Rotation paths and how fast each direction turns (degrees each step)
Each turn is a multiple of 5 degrees from 10 to 175, or 0.
Each row of a path follows its step; steps can be skipped.
path 1
step 0: [ -4   7   3 -11   5   6  -5   8  -9   3  -2  -6 -12   8   8  -4  -9  -2
   5  -4  -3   4   4   7  -1  -4   6   5  -9  12  -5   7  11  15  -2  -2
   0  -2]
step 2: [  0  -9  -2 -10   3  -6  10   0   5  10   3   6   3  -1  -5   5  -5   1
  11  13  -1  -3  -3  -8  -8  -8   5  -4   0  12   2 -11   1  -7  -3  -6
 -12  -7]
step 3: [  2   4 -13   2  -2   2   1   5 -11  15  11  -5   2  -4   1  -2   0   4
  -1  -2  10  -1  -5  -3  -2   5   0  -7  10  15  -7   0  -1  -8   5   6
 -10  10]
step 5: [ 11  -9   0   0   6   6   1   4  -1   2  -9   8  -6   0  -2  -4 -10 -13
  -6  -2   2  -1 -11   0  11  -3  -1  -3  -5   7  -1  14  -8  14   4  -5
  -2  -5]
step 6: [-14   4  -9  -1   3   4   7   0   1  -2   3  -9  -8   4   3   9 -11   1
  -9   9  -4  -4  -8  10  10  -5   8  -3  -2  -1   2  -6 -10  13   0  -6
  -7  -1]
step 7: [ -7   3   1 -19  -8   6   5  11   8   5 -11 -10   6   3   5   2 -14   2
   1   2  -3  11   1   7  -6  -6   5   4   1   5  -1   0   0  -5   1   4
  -8   2]
step 8: [  1   1   2  -1  -6   9  -8   2  -4   9  14   4  13   8   1   4  -5 -11
  -5   1   3  11   3  -2 -13   3  -5  -2  -1   7   0  -7   8   5  -2  -3
 -13  -5]
step 9: [ -5  -7  -4  -7  15  -6  -4  -1  -9  16   0   0  -1   8   3   6   4  -8
   8   1  -1 -13  -5  -7  -4  -5 -12   3   3   7   4  -1   9   4   0   6
  -5  -1]
step 10: [ 1 -8  6 -2 10 -8  8 -4  0 15  5  3  1  3 -1  8 -6  1 -7 -6  9 -4 -6 -3
 11  8  4  5  5  6 -1 10 -9 -8  4 -4 -7 10]
step 11: [  3  -1  -1  -2   4   6  13   3   0   1  14   3  -8   8   8  -1 -12  10
  -7  -2  -5   1   2 -10   3  -9  10  -6   6   9   0   4  -6   0   6   1
   5 -10]
step 12: [ -2   3  -8   2   2   8   4   2  -5  -3   0  -2  -2   8  -4 -13  -6   5
   1  -6  -8  11  -8  14   0  -7  -9   0  -2  10  -7  10  -7   8   5   6
 -11   0]
Directions:
[ 3 -3  3  0  3 -1  0 -3 -2  3  6  2 -2  3 -1 -1  3  4  5  0 -2  1  2 -1
  2  0  1 -1  1  3 -2  0  0 -4 -1  0 -1  1]
45
[-1  7  0 -1 -3  2 -1  3  0  1  3  0  2 -2  0 -2  1  2 -3  0 -3  0  5  1
 -2 -2  2  2  3  4  1  3 -1 -3  2 -1  2  1]
90
path 2
step 0: [  2   1   9  -6   7   1   8 -10  -4  14 -12  -6  -1  -5  -4  -6  -8   9
  10  -1 -11   4  12   3  -2  -3   3  -6 -16  -4   9   0   4  -2  -5  -1
   8  -1]
step 1: [ -8   0   5  -8   7  -7   6   4 -14  12  -8  12  -1 -11   0  -1   9   3
   1 -12   6   5  12   1   4   2  -7   7 -10   2  -2   8   2   5   2 -13
  -4  -7]
step 2: [  4  11   2  -6   2   9  -3 -15 -10   4  15   3  -3  -4 -12  -4   4 -11
   6 -11   2   8  -1   8   1   2  -8   6  -6  15   5  -1   4   4   3  -4
  -2  -6]
step 3: [ -1  11  -6   3   0  -1  -5 -15   0   7   5   1  -2  -1  -1  -4  -7  10
  -5  -7   2  -1  12   4 -13  -2   9  -9   1  10   3  -9  -5   5   2  -9
 -16  -7]
step 4: [  5  -6   0   0   6   4   4  -4   1   0   1   7 -13 -19  10  11  -8  -2
  -2  -6  -3   5   4  -1  -5 -14  12   0   6  10   4   4   0  13   0  -4
  -9   7]
step 5: [ -4  -2  -7   5   9  15   3   2 -12  -9   4  13 -10   0  -1  -2  -7  10
   6   9   1   1  -8  -7  12   1   6   3   0   4  14  -1   4   6   6  -2
 -13  -1]
step 6: [ -2   6  -4   2  15   4 -11   1   0   0  -3  -1  -8   1  -5  -3  -2  -9
 -11   9  -1   4   1  -1  16  -8  -3  -4  12   0   3  -2 -15  -5   7   1
 -15  -6]
step 8: [-12   4   2  12   8  10   5  13   0   6  -6   4  -1  -7  -4  12  -5   4
   2   2  -8  -6  11  -9   0   8   3  -4   2   6   5  -4  -5 -13   4   7
  10   7]
step 9: [ -5  12  -3  -7   0  11   6   8  -8   0  -9   5   7  -1  -8  13  10   4
  -2   0  -1   4   0   0  13  -7  -1   1  15  -3   0   0  -3  -2   0 -11
  18  -1]
step 10: [ 12  19  -2   4  -8   0   2   0  -7  -5  -8  -1  -1   4  -3   4   4  -5
  -1  14  -6  -9   8  10  -2  -1 -15   6  -2   4   9  -2   1  -3   9  -5
  11  -4]
step 11: [ -3  20   9  -2  -1  -7  12   0   7   7  -4   7  -6   1   8  -4  -1   1
  -9   4  -1  -5  -2   7  -9  10  -6  -2   6   6  -9  -8  -1  -3   7 -10
   4  13]
Directions:
[-2  0  2  2  2  2 -2  2 -5  0  3 -1  5  0 -1  0  2 -1  0  1  2 -2 -4  5
  1 -2 -3  2  3  0  3  1  1  0 -3 -2 -2 -3]
95
[ 4 -1 -1  4  1  3  4 -2 -4 -1  1  1  2  5  2  0  0  1  2  1 -3  1  0 -1
 -2  1 -3 -2 -4  2  1 -1 -2 -2 -2  1 -1  1]
140
path 3
step 0: [  4  -5  -2   9   8  -1   2  16  -8   6  -5   0 -22   6   6  -2  -4  -4
  -3   3  -2  -7  13  10   9  -8  -6   6   0   0  -7 -14  -4   0  -3  12
   1   0]
step 2: [ -8   1  -1  -2   7   8  -1  -3   1 -25   9   4  -3   3  -7   1  -9  -7
   3  -9   1   0  -7   6   7  -3  -6 -10  -1  -6   5   2  -1  -6  20   9
   3   4]
step 3: [  5   9   8  -5   5   1  -6   6   7  -6  -5 -11  -3  17   0  -5   8  -1
  -2   7  -1  19   1 -12  -4  -7   8   4  -7   5 -11 -15  -1  -2  -3  -5
   2   2]
step 4: [-22  -6  -5  -3   5   9  -1 -17  -4  13   1   2  -5   1   7  -6   2  -4
  -1  11 -12   1  -6  -5  -8   7  -2   0   1   2   6   6   7  -1  -6  10
 -11   2]
step 5: [ 21  -2   5   0   4  -3 -10  -4   4 -11  -1   3  -6  -8   1  -1   5  -8
 -10  -7   9 -14   1   7   3  12  -1   3 -13   3  -1  -3   4   2  -6  12
  -8   5]
step 6: [ -2  12   1  -5 -15  -2  -3   1   4   3   1 -11   4   6  12   7  -2   1
  10 -17  -1   3   1   0  -3   0   1   9   8   9  20  -6  12   5   2  -7
   1   1]
step 7: [ -4  -4   4  -4   7  -3   2  -1   5  -8   6  -9   6   5   5  -8 -10   6
   3   0  -4 -13  -4  12  -6 -13  -4  -7  11  -1  -7   6 -12 -15  -9   1
 -14  -5]
step 8: [ -1   8  -2  16  14 -13  -1  10   2   0  -3  -3 -13   3  -2  -2   6   0
  -1  14  14   0   7  -6   2  -3  -8   7  -7   5  12   2   1   2  -9   0
   7 -10]
step 9: [  4 -11  -1   8   6   4  16 -10  -7  -8  -3   3  10 -13  -5   4  -3   1
   2 -11 -16   5  -5 -17  -6   0   1  -1   2  13  11   0   2   2  -1   0
  -2  -4]
step 10: [  8  -3   0  -1 -10  -1  -3  -7  15 -15   5   6 -16   8  -6  -2  -4   8
  -3  -7  -2   8   0   7   4   4   0   5 -12 -17   2   8  -7 -10   6  -5
  -2  -6]
step 12: [-10 -11  -2  -3   3  10   9  -6  16  10  -8   9   2 -12   6  -3   9   2
 -14   4   2  -4   2   8   0   0 -11  -7   7  -2   6  -8  -7   1   1   1
 -15  -1]
Directions:
[-1 -2 -2 -1  5  1 -2 -3  1  3 -1  1  0 -2 -3  0  2  1  3 -4 -3  0 -5  1
 -2  0 -2 -3  5 -3  1  0  0 -2  1  0 -2  0]
140
[-4  1  3  0 -5  0  1 -1  2 -3  0 -5 -1  3 -1 -3  3  2  2 -1  0  0 -1  0
  0 -3 -1 -2  2 -2 -4 -1 -1  1 -2  0  3  1]
90
[ 2  1  0 -2  5 -3  7  1  1 -2  2 -1  2  2 -2 -1 -2  2  4  4 -1 -2  1  1
 -1 -3 -3  1  0 -1  2  0  2  2  2 -1  3  2]
55
[ 0 -3 -2  1 -3  1  1  1  5 -5 -1  5  2 -4 -1  1  0 -2  4 -2  2 -3 -2 -3
  0  1 -1  1 -2  0  0 -2  3  3 -1  1  2  0]
95
path 4
step 0: [  8   3  -7 -15  -4   0 -17  -2  -4   9  -2   1   2  -5  -4 -10   2  -2
  -9  -2  -7  -8   7   2   1 -10  -3   3   3  11  -3  -7   1   2  -3  -3
   3   2]
step 1: [ 19   0  -8   1  -3  -1  -5   8   1   5   8 -10   1  -1   2   4   2   0
   4   1   5   5  -2   0   8  -6   3  -2  -1   6   6  14  -2  -2   9  10
  -6   8]
step 2: [  3 -11  -6   5  -4  -2   3  -5   8   0  -4   5 -14  -2   7  -1  -8   0
  -5  -5  -3   9 -11  -6   5   8 -13   0   0   2  -8   8  -3  -6   8  -6
   0   2]
step 4: [ -1  -3   6  -2   8   0  13  -2  -2   1  -4   8   8  -1  11   2  -6   4
   6  -1   2 -10   8   0   1   7   4   5   1  19   5  -7   6   3   0  11
   1  -1]
step 5: [ -8   1   0  -8   2  18   6   0  -7   3   1  11   2  -8  -2   8  -6   0
   4   1  -1   6   0   4   0  -7   7   0  -3  -1  -2  10  -3  -9  -8  -3
 -11  -7]
step 6: [-10   0  -3 -12  -7  -2  -2   0   1  -1   6  -4   5   8 -11   8  -1   7
  -1 -13  -3  -6   7   4   2  -4   1   8   9  -3 -11   3   1  -1   9 -12
   1   4]
step 7: [  1   8   0   3   5  -3   1   6   3  -3  -2 -13  -1  -3   2   9  13  -6
  -5  -2   3  -7   3   2  -2  12   0  12  -1  -9  10   5  -7  -4  10   2
  -8   0]
step 8: [  4   7  -5  12  10  -3 -10  -3 -10 -14   7   7 -10  -3  10   0  -2  -5
   1  -4  -4   1  -1  -4  -4   7  -8   5  -3   0  -9  -8   2   2  -3  -5
  -5  -3]
step 9: [ -2   5  -2   1   0   4  -1  -3 -17   0  -4  -4   2   8  -1  -2   4   1
   2   3  -6  -4  -6  -7 -10  -6  -1 -18  -5  -1   1   0  -3  10  -1   2
  -4  14]
step 11: [ 17  -7   5  -3   3   4  -5   9   7   5  -1  -1   1  -6   1  13 -11   0
  -3   3  -6   5  -2  10  -3  -7  -2  -9  -4 -12  -1   0   3  -6   0   0
   1  -8]
step 12: [ -2  -2 -12  -6  -2  -3  -4   5  16  -7   5   5   1   6   4   0  -7   6
  -3   8 -12 -13 -11   0   3  -1  -1   3   6   1  -3   0  -4  -2   4   3
  11   6]
Directions:
[ 0  0  4  1 -1  1 -4  1 -3  2  1  2  0 -1  0  1 -2  3 -1 -1  0  3 -1 -3
 -2 -1 -6  2 -2 -1 -1 -1 -2 -5 -3 -3  2 -4]
125
[ 0 -2  3 -2 -4  2  2 -4 -2 -4  2  0  2  0 -2  0 -3  0 -4  2  1  0 -2  0
  1  3  1  1  4  2  0  1  2 -4  1  5 -1 -2]
35
[-1  1  1 -1 -2  0 -5 -1 -5 -3  2 -2 -2 -2  1  0  3 -2 -2  2  1  3  2  0
 -3  1  4  2 -2  0  1 -3 -1  2  5 -3 -1  2]
40
[ 1  0 -1  2  5  2  0  1 -1 -2  0 -2  0  3 -2 -2 -1  0  1  5 -1  3  2 -1
  3  3 -6  2  3  0  1  1 -3  1  2 -2  1  1]
65
[ 3  0  4 -1  4  0 -1 -3  2  0  0 -4  3 -2 -2  1  2 -3 -1 -2  6 -3  2  1
 -1  1 -1  0  0  4  0  0 -3  0 -1  0  3 -1]
110
path 5
step 1: [ -8  -9  -1  -4  13 -18   1  -6   7  -7  -2  14   7   5  12  -5  -9   1
   0   0   2   2  -4   8  -1   3   1  -5  -8   0 -10   5  -6  -2   3 -12
   0   3]
step 3: [  4  -1  -1   2   3   4 -17   3   0  -7   0  15   4   6  -8 -11   5   9
   3  -8   1   3  -9  10 -14  -1  -3   6  -5  -7   6  10  12   2   0  -5
   1   0]
step 4: [  7   0 -12  -4   5  -1  -9  -5   3 -15  -6   3   1   1   6  16   8  -3
   8   1  -8  -3   3  -6  -5   9   5   0  -1   1   4  -3  -6 -20  -5  -6
   2  -3]
step 5: [ -6 -11   3 -11  -5  -5  -6   2   5  -3 -11   2  -4  -5 -13  -4   4  -6
   2  -1  -7   0  -5  10  -2  -6  -3  -7  -1  15  -3  13   2  -5 -11   6
 -10  -5]
step 6: [ -6 -11   0  -3   7  13   2   0   4  -9  -4   5   2   6   2   7   1   6
   5   8   5  17  -8  -4  -8   3  -3  -4  12   8   4 -16  11   0   2   0
   0  -4]
step 7: [ -1   5  -2  -1   5  -1  -6  -3  13   3   4  10  -6  -1 -13  -2  12  13
   0   2   6  -5   2  -7   6  10 -11 -10   2  -3  -5   4  -5 -11   1  12
  -3 -10]
step 8: [-11  -3  -4 -14  -1   3  -5  -2 -11   7  -9   6   8   3   8 -12  -7   1
   8  -3   1   3   0  -7  10  -1  -3  -5  -1  10   9   1   1 -12   1  -4
  13  -9]
step 9: [  1   1   0  12   3  -8   6 -11   3 -10   5   4   7  -1  -8  -9   4 -10
  16  -3  -1   3   6  -2  -2   0  -4 -17  12   6  -6  -2   0   7  -4   4
   9  -3]
step 10: [ -8 -12   7  -8  14   1   0  -2   9   8  -4   3   7  14  -4   0  -8   2
   0  -4   3  -2   9   2  -9  -1 -11  -3  -4  -9  -9   5   0  -6   5  -7
   9   7]
step 11: [ -2 -12 -23  10   3  -2   3   2   8   5   6  -4  -5   4   1 -12   8   6
   5   5 -13  -4   0  -5  -2   1   2  -2   1   0  12   5   3  -3   0  -1
  11   3]
step 12: [ -1   5  -6   1   5  -2 -17  -4   3 -12  -7   8   2  -2  -8  -9  -1 -10
  -5  -9   3  -7  -4  -4 -11  -3  -5   0  -5   8   1   5   6   0  16  -9
   0   8]
Directions:
[ 2 -3 -1  0 -1 -3  3  0  2  5 -3 -1 -3 -3  2  0 -1  1  2 -2  1  0  2  1
  0  4 -1  1 -7  0 -2 -1 -1 -5 -1  1  0  0]
120
[-1  0  1  1  0 -7  2 -1  0 -1  0 -1  2  1  1 -1  1  2  1 -5 -4  1  1 -2
  0 -1 -2  4  1 -3  2  2  2  0  1 -1  1  6]
40
[ 0 -3  0  1  3  2  0 -6  1  1  1  3  3 -3 -4 -1 -2  0  0  3 -2 -1  1 -2
  2  1  2  0  0  0  1  1  5 -4 -2 -3 -3  0]
0
[ 1 -1  0 -1  6 -1  0  1  2  0  2 -4  2  0  0  2 -4  0  0  3 -2  3 -2  4
  1  0 -1 -1  0  1 -2  1  3  0  1  6  1  2]
85
path 6
step 0: [ -5   7   0   7   0  -9  -5   3   9   4  -7  -8  -7  10  -4   8  13   4
  -7   0  -2   7   2   0  -1   7   6  11  -8 -12  -7  -8   1   0   2   3
   7  12]
step 1: [  2   1   9   7  -1  -2  -3 -12   5  -1   2  -7 -16   0   0  15  -8   7
  -1   3   0  -4  -1   3   0   7  -1   2  -4   9 -14  -2   3  -8   1   4
  12 -10]
step 3: [  2  18   5  -4  -5  -9  -5   4   8   9   9   5   3   7  -4   6  10  -4
   7 -14   8  -4   3   9   4   1  -5   1   0  -2   2   4  12   8  -2   0
  -4  -2]
step 5: [ 12 -11  -1   0  -1  -2  -1  10  11   5  10 -10  -1  -6  -1  -3   3   3
 -14   7   4  -9   2   3  -1   8 -10   2  -2  -4   9   1  -7  -4 -12   9
  -2   6]
step 6: [  8  -4   3  -8  -2   4  -6  -7   9   1  -1   3   6  -2   6  -9  -7   7
 -12 -12  15 -11  -2   3  -6  -1  -1  -3   3   2  -2  -4  17  -3  -6   3
  -2  -1]
step 7: [  2 -15  -5 -13  -2  -4  -4   2  -1  -8   3   5   5  13 -10  -2  -8   5
   6  -7  -4 -10 -14  -2  -5  -6   6  -6   0  -7  -3  -5   1  10  -5  -3
   0   3]
step 8: [ -2  -7   1  -8  -3 -15   0  13 -15  -2   7   8   3  -3   0   8 -10  -3
  -7  -2   0  -8  -1   3   3  12   3   0   2  -6  15   8   1   0   1  -4
   5  -2]
step 9: [-11 -13   6   1  -3  16   1   6  -4  -2  -2   7   7  -8   1  -2  -2   6
  -4  -9   5   5   9   3 -13   1  -2  -2  -2   4  14   0  -3  -2   2 -12
   4  -8]
step 10: [ -3 -12   5   5   0  10  -5  -4  -9   3   6   2   3   2 -10 -13   4   0
  -1   9  13   4  -1  -6   0  -3  -2   3 -13 -17   2   1   0   8   1  -7
   0   8]
step 11: [ -1  -8 -11  10   3  -4  -2  -6 -12   3  -8   8  -2   7   1  -6 -15  -2
  -5   6   6   7  -3  -2   7   6   0   9   0  -3  -5  10  12  -1   3   0
  -6 -11]
step 12: [ -7  -6  -9  -2  -3  -4   1  -4  -3  -5  -4   1 -12   6   3  -1  -2   6
  -9   1 -10  14   8  -1 -13  -7  10   4   5  -7   4   0  -9   6   0   3
  -8 -11]
Directions:
[ 0 -1 -4  4  2 -1 -1  2 -2  0  1 -1 -2  1  0  1 -3 -2  1  4  1 -3 -2 -4
  3  3 -2 -2  4  3  3  3 -3 -2 -2  1 -1 -1]
115
[ 1 -1 -1 -1  4  0  1 -1 -2  6  0  2 -2  3  1 -4  3  0  3 -3  2 -1 -1 -1
  2  3 -1 -4  2 -1 -2 -4  2  1  2 -3 -2  1]
95
[ 0  1  1  0 -1 -2  2  5  1 -1  1  1  0  1 -2 -3  1 -3  5  1  1  2  3 -1
 -3  2  1 -2 -5  4  3  1  1 -4  1 -2 -1  2]
70
[ 3  6 -1  3  3 -1 -2  3  1  2  2  0 -2  1 -1  0  1  2  2  1 -1 -2  1 -1
 -5 -2 -2  4  1  1 -2 -2 -1  0  4  3  3 -3]
25
